Rows are one point carried round by a steady rotation, each followed by how many ticks it has turned.
The counts run from 0 to 641.
[125 147 124 125  86 144  94 172 159 110 162 150  99 152 129 106 137 115
 149 139  99  99 116 131  94 160 137 128 153 126 173  65] => 492
[159 160 110 112 132 204  78 101 149 102 108 115 141 140 168 141 165 113
 120  99 111 132 136 145 143 124 155 134 110 138 131 175] => 339
[ 85 124 183 122 124 110 117 103 146 100 129 136  94 120 124 118  96 124
 118 138 157 127 117  88 173 129 161 109 110 100 191 171] => 124
[ 84 165 119 130 111 169  99 130 125  95 139 147 123 163 154 106 161 127
 103 119 172  95  99 113 158 102 119 140 120 150 149 176] => 141
[105 141 131 152 112 134 116  86 171 101 133 143 105  85 125  98 118  94
 136 137 145 124  90 113  97 142 155  60 141 129 171 152] => 111
[123  99 125 139 147 137 130 105 116 100  87 161 129  95 206 126 141 151
 127 121 151 146  93 163 114 140 117 109 136  83  76 128] => 585
[130  93 121 141 124  71 118 141 162 110  78 135 125 110 128 125 165 140
 114 148 120  67  96 126 141 147 189 104 133 104 143 136] => 570
[148 155  80 104 128 163 138  98 146  86 132  91 126 141  85 130 151 133
 123 134 112  73  81 155 134 129 158 100 130 141 124 117] => 617
[105 109 136 142 119 112 116 137 154 155 115 165 135  90 192  74 137 148
  97 133 136 120 127 111 126 101 123 128 164 111 180 119] => 263
[169 135 134 122 136 151 116  94 147 132 157 136 162 149 129 153  97 151
 111 115 112 179 177 138 166 149 120 170 123 148 165  91] => 638
[134  88 129 147 135  50 171 130 156 181 124 126 144  78 123 119 118 163
 107 150 121 131 123 148 128 118 120 113 157 128 141 103] => 559
[172 125 176 116 193 116 122 100 122 126  98 144 111 118 144 131 123 122
 163 110 108 153 142 195 140 133 150 128  83 126 120 135] => 0
[147 154  79  92 140 186 125  87 130  68 110  89 132 142 117 131 156 140
 129 125 107  85  97 155 131 124 135 121 103 119  99 106] => 616
[179 143 147  80 181 170 151  86 118 134 127 101  91 118  89 125 110 114
 161 140 101 115 145 144 138 129 139 123  85 120 128 106] => 320
[179 152  93  93 153 172 135 114 111 135 116  88 165 154  89 173 144 109
 138 105  93 132 159 141 145 119 126 144 108 172 114 127] => 43
[171 122  96 146 103 130 139 147 111 141 150 130 156 144  78 182 159 118
  91 144 146 114 126  75 142 168 149 135 161 146 124 145] => 57
[110 107 136 134 146 111 138 144  94 167 104 171 148 144 127 101 180 138
 103 134 137  92 159  91 163 113 125 153 153 161 190 142] => 564
[159  90 112 142 139 110 167  95 128 167 144  94 134  83 106 140 108 141
 131 154 129 161 147 103  95 147  96 124 128 112  69 100] => 72
[117 111 145 126 112 114  76 138 154  94 154 160  92 150  94 113 101 107
 121 154 168 110 137  97 148 135 171 141  90  99 174  96] => 444
[135 101 153 115 114 113  98 149 173 179 117 158 112  83 168 140 116  95
 123 132 125 169 147 153 113 120 137 131 120 106 191 110] => 535
[111 175 154 144 111 158  95 177 117 153 131 157 105 122 173 111 152  94
 139 111 127 141 125 131  96 127 122 111 153 141 140 180] => 201
[120 153  83 119 115 110 132 153 163 152  87 110 154  91 123 131 134 108
 120 104 116 127  95 181  98  84 148  87 140 149 122 163] => 237
[ 88 147 132 126 135  95 129 112 138 119 123 138 148 141  93 129  98 111
 122 104 150 144 128 140 176  95 142 123 112 187 204 166] => 425
[145 123  98 147 148 100 141 122 133 130 106 175 179 133 103 120 146 132
 120 117 114 125 136 162 154 129 139 127 161 197 190 112] => 576
[117 132 138 148 141 128 105 137 158 160 114 168 123  75 164  65 141 129
  97 135 138 114 122 118 106  93 142 104 158 121 178 157] => 262
[122  94 131 131 137 100 129 101  98 120 115 107 155 166 106 178 134 124
 153 123 115 145 181 103 160 159 101 175  89 158 126 105] => 379
[128 127 120 163 146 129 163 126  80 132 141 145 125 125  62 143 143  73
 135 138 158 123 126  69 103 167 135 103 144 165 113 162] => 394
[140 121 154 104 174 154 123  66 136 107 100 143 106  85 164  97 109 132
 147 123 114 154 127 154 117 124 134  98 105  89 147 108] => 597
[120  82 101 136 121  89 133  90 148  91  96  64 129 118 114 146 129 149
 150 140 107 121 133 114 119 154 133 127  86 103  84 105] => 84
[121 191 116 162 112 126 136 159 153 148 159 105 147 145 134  87 134 165
 126 115 114 130 113 147 121 101 106 124 172 187 108 165] => 177
[168 159 157 119 191 154 104 102 120 121  91 161 113 126 145 114 150 112
 152 102 104 141 138 195 137 119 157 104  96 140 139 159] => 1
[191 152  98 144 123 136 155 121 158 168 172 122 130  99  74 156 135 124
 100 147 135 142 100 136 114 153 149  96 159 156 117 154] => 346
[123 130  68 141 139 149 139 150  89 120  93 132 161 132 128  85 154 161
  95 116 128  76 108  99 114  98 131 127 173 124  86 136] => 267
[132 142 134 127  79  88 135 192 119 122 131 127 124 150  78 168 104 118
 130 132 112 107 114 101 119 166 171 106 177 111 113 130] => 208
[159 147  79 124 136 188 132 123 111 109 129 141 121 137 141 116 169 126
 138 129 109  99  88 168  92 148 116 108 146 135  82  90] => 7
[153 167 121 139 128 111 137 171 125 143 156 121 107 144  53 140 138  89
 162 135 106 125 123 149  92 143 147 103 136 177 122 121] => 195
[105  91 112 146  84 101 125 120 159  92 117  90 133 145 124 130 167 144
 125 148 113  77 131  64 137 160 148 140 129 118 152 112] => 82
